name the system of each run
K_803, run 1 (8 x 18)
[[  7   5 -18  13   3  13 -24 -12  -6 -18   1   8  23 -29  23   4  12  21]
 [ -4  -4  10  23   5  11 -14 -29   1   0 -10  -1 -17  18  19 -26 -20   9]
 [-14  14  -3   5 -16  27  20   3   3  -5 -10  -7 -30  10 -15  13 -22 -20]
 [  8  -2  13 -13 -16   7  32  16  11  26  23  -1  -1  -1  -3   1  27 -16]
 [  7  -8  -3 -21  18 -37  -5  11  -8  17   7 -22  19  18 -14  11   6   9]
 [ 18 -12 -24   2  16 -11 -14   9  -4 -18 -10  20  23 -30   1  14 -12  15]
 [-10 -11  10  20  10   7 -25 -18   6 -26   0  25   2  -1  13 -31   4  -4]
 [-29  14  -8  -2 -28  13   0 -19 -14 -14 -12 -16 -21  14   7  -5 -11 -15]]
K_891, run 2 (8 x 18)
[[-11  21  10   5   8   1 -28  -1  -1 -27  -9  27  -1 -30  -8 -15   7  -2]
 [ -2   9   1  30  16  26  -5  -9  11   7   1 -17  -8  12  -9  36  -6  18]
 [-13  10  12 -10 -37  -4  13 -18  -6  30   4 -10 -18  -6  20 -10  13   4]
 [ 10   0  16  -3   6   3  15  18  12  -1 -10  27 -21  -5 -19 -24 -24 -23]
 [-14 -34  -9   4  -3  -9  12   8   9  -1   8   2   5  16 -15  44   3  -6]
 [-17  -5  15  -6  -1 -36 -29 -15  -5   2   2  15   8 -11   9 -17  18  13]
 [  2  13  -8  23  17  15 -20  -7   0 -19 -23  10 -11 -13  -6   5 -34  14]
 [-21  -1   0  19 -24  32   9 -18   5   3  14 -15  -9  13  14  18  17  -3]]
K_617, run 3 (8 x 18)
[[-12 -12 -11  -9 -28   2  -2 -17 -12 -17   3   6   8  -3  32 -29  13 -14]
 [-16  31  -9 -20 -20   1 -10   0 -16 -12   6 -14  13 -18   3   0  33  -6]
 [ 18  23 -21   7  16  19 -16  -5  -9  -3   3 -29  20  -5  10  13   6  23]
 [ 28   6 -15 -13  15 -14 -10  -3 -17   4 -17 -14   7   1  12 -25 -31  16]
 [  7 -22 -21 -21  10 -27  -8  14 -11 -26  -7  11  23   2  -4 -10 -11 -12]
 [ -8 -23  -3   4  -1  -4 -18 -12  -1 -22  15  14  24   0  21 -17  28  -4]
 [-28  17  -1  -6 -23 -10 -22 -27 -18  -2  -1 -13   3  -8  20  -4  21  10]
 [  1  26 -29   0  -7  14 -12  -2 -14 -16 -12 -11   9 -28   4  22  -5  14]]
K_77, run 4 (8 x 18)
[[ 20  -6   5 -20   5 -26  14  28   6  19   8  16  11 -23 -16   8   8   0]
 [ -5 -28  14   7  10 -20 -19  -8   8  -8   7  33  12  -8   9 -22  14   2]
 [-27 -28 -12  10 -28  -5   3 -19   0  -8 -10  16 -13  -6  13  23 -13   1]
 [  0  25  -5  -2 -26  26   7  -7  -7  -9 -13   7 -17 -24  15 -20 -11 -10]
 [-16  23  23  10   1  27   7   4  12   0   6  -8 -22  20 -22  -2   7 -22]
 [ 15  10  18 -10   3 -14  17  17   8  42   7  -5  -7  -9 -17  16   5  11]
 [ 16 -10  17   5  32 -24 -20   7  10   2  -3  28   8 -13  -9 -18  -4  11]
 [ -8 -49 -10   8  -6 -12   8   0   9 -11  -2  27   1   7   1  14 -14 -10]]
K_187, run 5 (8 x 18)
[[-18 -18  12  20   7  10   1   3  19 -19  -4  28 -19  10 -19   4 -13 -20]
 [-35  -4  16  -9 -24 -24  -9  -6  -1  -4  -2  27  -8 -18  -4  -3  17 -10]
 [-11  -2  12  12  15 -29 -30 -16   1  15  -1   2   5  -8  -1  17   7  34]
 [  5 -22 -14  25  -6   9   6 -12   8   7  -6  11  -2 -18  14  36 -16  25]
 [  0   4  -4  13  -7  14  -8 -17  -1 -16 -20  21 -17 -18  17 -23 -28   1]
 [-19  15  26  15  10   6  -7   3  14  -4 -11  16 -29   2 -28   0 -15 -10]
 [-16 -16  27   1 -15 -18   8   2  15  19  10  30 -11 -18  -5   4  20  -4]
 [ -5 -27   4   0   6 -41 -19 -17  -5  13  -7  10   4   1  11  -1 -10  24]]
K_617, run 6 (8 x 18)
[[  0  11 -23  -5  -1  -6 -13 -17 -21   2 -17 -35  -1  14  11  10 -24  20]
 [ 28  -6 -27 -13   3  -5   3  15  -8 -15 -12  18  15 -30   7  -9 -21  -1]
 [ -2  -7  -2  -7  15   1 -16   2  -4 -31   6   1  18  22   0 -35  12 -24]
 [ -9 -15 -11 -15 -20 -20  -3 -14 -14  10  13 -17  20   6  24   6  27   9]
 [ -4  29   0   2   4  -7 -29  -6  -8  -6  -8   9   9 -41   2   3  11  23]
 [ -1   5 -26  13  12  18 -17 -12 -12 -27 -16 -20   2  17   4   6 -26   5]
 [ 24 -12 -23 -22 -16  -3  16   4 -13  -3  -4   2  10  -9  26 -27 -13  -8]
 [ -3  13   2 -23   9 -13 -16  17  -7 -21  10   1  23  -3 -12 -21  28 -20]]
K_891, run 7 (8 x 18)
[[-29   1  21  -1   2 -29 -31 -16  -2  -4   0  12   1  -1  -2 -14  19   5]
 [ -7  22  -2  20  11  10 -19  -5   1 -12 -22   6 -16 -19 -14  19 -26  16]
 [-17   0  10  24 -22  29  10 -19  12  14  13  -3 -15   1  14  18  18   4]
 [-10   9  29 -10  -8 -14   9  -4   2  24  -6  -2 -30  15  -8 -27 -11 -10]
 [ -9 -11  -5  -4 -11  -5  17  20   8  -8  -9  26 -13 -18 -25  27 -15 -17]
 [-16 -30  19  18   8 -16 -12  -8  17   6  16  21   7   5  -1  13  24   8]
 [-16   3   2   4   3 -26 -27 -22 -12   2 -23  -1 -12  -1   3  -1 -26  23]
 [-19   8  -4  23 -17  34  -3 -12   6 -25  -7  18 -15 -18   7   9  -2  -7]]
K_187, run 8 (8 x 18)
[[-19   0   3  10 -28  23  12 -17   2  -6 -10   6 -30   7  12 -15 -16 -17]
 [ -6  29  26 -13   5 -21  -6  12   0  11 -11  10 -19 -14 -25 -16  -7  -4]
 [  6 -28  21  13  17 -14   2   6  22  21  18  19   7   4  -8  11  18   7]
 [ -9 -39 -22  -6 -19 -25   1 -14 -10  -3  -7   7   6   2  22   6 -14   5]
 [ -1  18 -17   6  18   1 -30  -1 -11 -31 -19   7   7 -21  -7   6 -16  12]
 [-18  10  12  32  -3  38  -2 -10  17  -8  10   7 -13  -2  -2  16  16  -3]
 [-14  11  17  -9 -33 -11  11 -17  -6  29  -6  -1 -27  -8  13 -16  -2   2]
 [ 25   2  15  -1  28 -25  -5  12   6  25  -9   8  -2  -9 -17  -3 -20  20]]
K_667, run 9 (8 x 18)
[[-17  42  10   2  -4  16  -7  -3  -3   7   4 -24 -12  -1 -15  19  18   4]
 [ 14  -1   0  12   1  17  25   7  12  30   8 -16  -9   6  -9  37  -4  11]
 [ 25 -12  11   1  17 -15  13  13  11  23 -11  15 -14  -2 -14  -4 -33   7]
 [-13 -31  13  -4   3 -19   3   8  10 -13  -2  30  -7  13 -15 -15  -7 -26]
 [-21 -10  19   9 -17  -1 -13 -21   3  -7   9  22  -4  -5  21 -28  24  -6]
 [-34  27   7  11 -12   4 -25 -26  -8  -3  -6 -14 -12  -4   5  11  11  14]
 [ -6  15 -12  16 -15  33  14  -3   5   4  -2 -14 -15  -8  -3  40  -6   5]
 [ 27  18   7  -1   5  14  26  17   7  22  -7  -5 -19  -3 -14  -3 -25  -2]]
K_77, run 10 (8 x 18)
[[ -2  25  13  12  13  -7 -27  -3   3   3  -7  16  -1 -38  -7  10   6  26]
 [ 17 -30   2  31  15  23  10  -3  21   1   1  18  -7   8   3   6 -20   3]
 [  1 -11  -2 -25 -16 -23  17   1 -10  10 -15  -3 -17  15   0 -23 -30 -15]
 [-15  20  -2 -17  -5  -2  -8  20  -3 -27  -1  17   6 -23 -22   0  17 -25]
 [ -3 -13  15  14 -11  16  11  -6  17  17  27  10   5  -5  14   6  37  -1]
 [-11   4  15   8  -4 -21 -15 -26  -4  26 -14  -2 -21  -3   8  -1 -17  28]
 [ 11   5 -12  13  14  17   0  14   5 -22 -19  18  -9 -18 -18  12 -34  -3]
 [ 15 -15   6 -12  -8  11  31  14   7   6  12   3  -4  19   1 -28   1 -32]]
K_667, run 11 (8 x 18)
[[-22 -17   7   5  18 -25 -27   2   6 -21   0  25   8   0 -19  10   8  -2]
 [ -9 -18  -6  25 -10  26  -6 -28   3 -15   6   3   0  12  29 -11   5   0]
 [-12  33  -6 -12 -22  -5  -8 -14 -21   3 -20 -14 -16 -15   9  -5 -14   9]
 [ -4  20  -8  -3  -4  24  14  23   5 -11   7  -4   1 -10 -25  31  13 -18]
 [ 34   0  14   4  15  13  19   6  11  33  14 -15   0  15   4 -16   1   5]
 [ -3 -20   5 -16   7 -49  -3   4  -3  20  -8   3  -1   8 -14  10 -15  10]
 [ -5 -32  -3  21   7   4  -9  -1  14 -27   4  40   9 -12   3   5   5  -6]
 [-11   8   5   7  -5  11 -15 -26 -10 -12  -9  -8 -11  16  22 -39  -9  -5]]
K_803, run 12 (8 x 18)
[[ -6   4  -2   7  -6 -12 -15 -23 -10   4 -26   4 -19 -11  15 -11 -34  20]
 [-14  26  18  23  -2  33   0  -1  15  -5  -2  11 -25 -11 -14   8  -1  -7]
 [-18 -17  10   1 -26   2  22  -9   9  26  19 -11 -11  20   6  18  19  -6]
 [  8   2   5 -25   0 -37  11  16  -4  30  -8  -5  -6  -5 -19  11 -13   7]
 [  4   1   0   9  22  -6 -18  15  10  -9   7  21  20 -28 -16  25  19  11]
 [-18 -32  -1  12  -5 -18 -22 -28  -1  -8   0  14   7   3  24  -5   4  13]
 [-19  21   4  -2 -14  -5 -11 -11 -11  -9 -27   8 -28 -14  -3 -13 -27  -2]
 [-13  28  14  13 -16  33   6  -4  11   6  11  -1 -14 -18  -1  12  26  -4]]

runs to name
run 13 (2 x 18)
[[  5  28   3 -25  -8   2  10  10  -9  14  16 -30   9   5  -4  -5  31  -9]
 [ 20  -3   1   0  20 -13  -1  10   5  28  15 -13  19  -3  -8  29  16  27]]

K_667
run 14 (2 x 18)
[[ 18  12   7   3  24  20  -3  19   8 -23  -2  16   2  -3 -15 -29  -7 -22]
 [  0  -8 -18  -3   4  -2   9   6  -2  10  11 -31  12  21  -9  44   8   7]]

K_891
run 15 (2 x 18)
[[  1 -21  -4  30  25   8  -5  -1  17   1   1   2   1  13 -13  38 -14  17]
 [  2 -15  16  10 -11  -3   9 -15   7  14 -12  20 -27   0  14 -27 -26  -1]]

K_617
run 16 (2 x 18)
[[ -3   7   3 -33 -10 -32  13  22  -6  18   3  -4   3  -9 -21  13  11  -8]
 [ 24 -20  -4   4  24 -10 -14   0   3   4  17  -1  34   2  15  -7  19  17]]

K_187
run 17 (2 x 18)
[[-10   2 -14   5  22 -17 -26   3  -6 -17 -15  -3   6  -1 -22  30 -17  14]
 [ 34 -21 -26   1  -2  22  19  10   1  -8   8   4  21  -6  20  -5  -1  -7]]

K_77
run 18 (2 x 18)
[[-24  -3  30  15   3 -11 -22 -26   6   3  -4  12 -18  11   4 -23  -1   5]
 [-42  -2   2  13 -30   5  -4 -22   0  -6  -6   6 -21  -4   4  26   4  -1]]

K_667
run 19 (2 x 18)
[[  0  -4 -15   0 -21  27  33  12   6   4  11 -12  -5   6  -5  33   5 -16]
 [ 12  29  20 -17   2 -13  -8  -5  -8  23   3 -14   0  -4   9 -38  13   7]]

K_77
run 20 (2 x 18)
[[ 28   8 -13   5   4  14  -3  -7  -7  -4 -16   5  -2 -16  22 -30 -29   8]
 [-18  -3   0  -1   5  13   5   7   2 -22  -2 -12 -12  39 -21  -2  -9 -32]]

K_77
run 21 (2 x 18)
[[ -7 -46  -4   9  -6  -7   5   1  13 -14   8  35   8  -4   6   6   5 -11]
 [-21  -9  -3  -7 -41  -8   4 -21 -10   0  -8  11 -14 -12  27 -16  -4  -6]]

K_77
run 22 (2 x 18)
[[-16   4  15  16  -1  28  12  13  20 -11   6  17 -17   0 -24  13   7 -24]
 [-17  -6  22  -4  -2 -28   2  -2   7  32   9  -9  -9  13 -16  23  13  10]]

K_891
run 23 (2 x 18)
[[-18  29  -6   0  -7  13   1  -5  -9   2  -9 -35 -19  20 -13  23 -11   0]
 [ 35  28  -2  -7  20  15   8  22   0  14   8 -17  12 -10 -11  -1   5   7]]

K_77
run 24 (2 x 18)
[[ 17 -26 -27 -21  -4 -12   9   7 -11  -3  12 -10  32   5  16   2  12  -3]
 [ 24   4 -16  -7  23 -13 -26   2 -12 -12  -3   1  31 -18  12 -16   4  17]]

K_667
run 25 (2 x 18)
[[-26  33   2  -5  -4  -3 -23  -3  -8  -7   3 -15   6 -12 -13  20  29   5]
 [  9  -8  -5  13 -12  -1  -2 -22  -2  26   1  -2   3 -19  31  13   0  35]]

K_803
run 26 (2 x 18)
[[ 25 -23  -4  12  27   4  10   5   9   6  -8  -3  -6  28  -7  -2 -37   2]
 [  0 -28  -3 -22 -18 -28  12   5  -5  -2  -9  23  -4  -3   6 -22 -16 -18]]

K_667
run 27 (2 x 18)
[[-17   7 -22 -11 -33  17  21   0 -11 -10  -5 -18 -13   7   0  20  -7 -20]
 [ 14  40  14 -14   6   2 -12   6  -7   5   3  -4   7 -22   1 -34  18   0]]

K_187
run 28 (2 x 18)
[[ 16  13   1  13  28   1  -9   4   6  21   3 -16   6  -4 -14  32  -1  31]
 [ 12  -4  -7   0 -27   2  12 -18  -6  26  -1  -2  -3 -20  35  -5  -1  20]]

K_891
run 29 (2 x 18)
[[-25  -1 -18  -5 -19   4 -11  -4 -10 -43  -9  17   1 -10   3  -5   1 -23]
 [-27  35  18   8   5   3 -30 -11  -1  -5   2  -9  -5  -5 -11   5  23   8]]

K_187
run 30 (2 x 18)
[[  6  19 -24 -18  -1  -4 -11  12 -18 -28 -18   6  10 -27  -3  -9 -14  -7]
 [  9   9 -11 -14   4  21   7  16  -4 -20  17 -18  20  15  -3 -12  23 -26]]

K_667
run 31 (2 x 18)
[[ -5  22  -3 -24 -13 -33 -12  -3 -20  12 -16  -4  -4 -25   0  -2  -7  15]
 [ 18  -4  -1  27   9  34   4   4  17 -14   0  30  -1 -27   4   1  -5   0]]

K_891
run 32 (2 x 18)
[[  0  27  -6  -6   9  -4 -24   9  -7 -18   0   7  20 -37  -7   6  21   8]
 [ 26  12   1  25  22  23  -7  -8   8  18   5 -15   5  -4   9   9  -2  29]]

K_891
run 33 (2 x 18)
[[-18   1 -18 -18 -31  -6   3 -10 -17   1  10 -22  13   1  18  15  27  -1]
 [ 22  31 -13  -5  14   4 -15  -5 -15  11  -3 -31  14  -8   9  -1  -2  26]]

K_187
run 34 (2 x 18)
[[ 16 -12  10   1  24 -26   3  12  10  29  -4   4  -4   1 -21  18 -20  19]
 [-13 -25  -2  12  11 -10  -9  11  13 -22   2  33  10 -13 -17  27   6  -5]]

K_803
run 35 (2 x 18)
[[ 12 -17 -15 -22   4 -14  18  28  -1 -13  -7  11   4   6 -20  -2 -19 -26]
 [ -2 -25 -11  -1  12 -16 -13   8   2 -15  16   9  33  -1  -2  19  27   2]]

K_891
run 36 (2 x 18)
[[ -4  22  12 -12  -2   0 -16 -12 -13  -8  -6  -6  -6   5  11 -51   2 -10]
 [-23   4  -2   8   0  10   3   9   9  -6   6  -9  -5  10 -27  48  10  -6]]

K_77
run 37 (2 x 18)
[[  2  17   2  -5 -16   1  14  -4  -2  39   8 -28  -6  -4   4  26  11  20]
 [ 45  -4  -6  -4   7   3  15   3  -2  24  -2  -3   6 -11  20 -20 -17  15]]

K_187
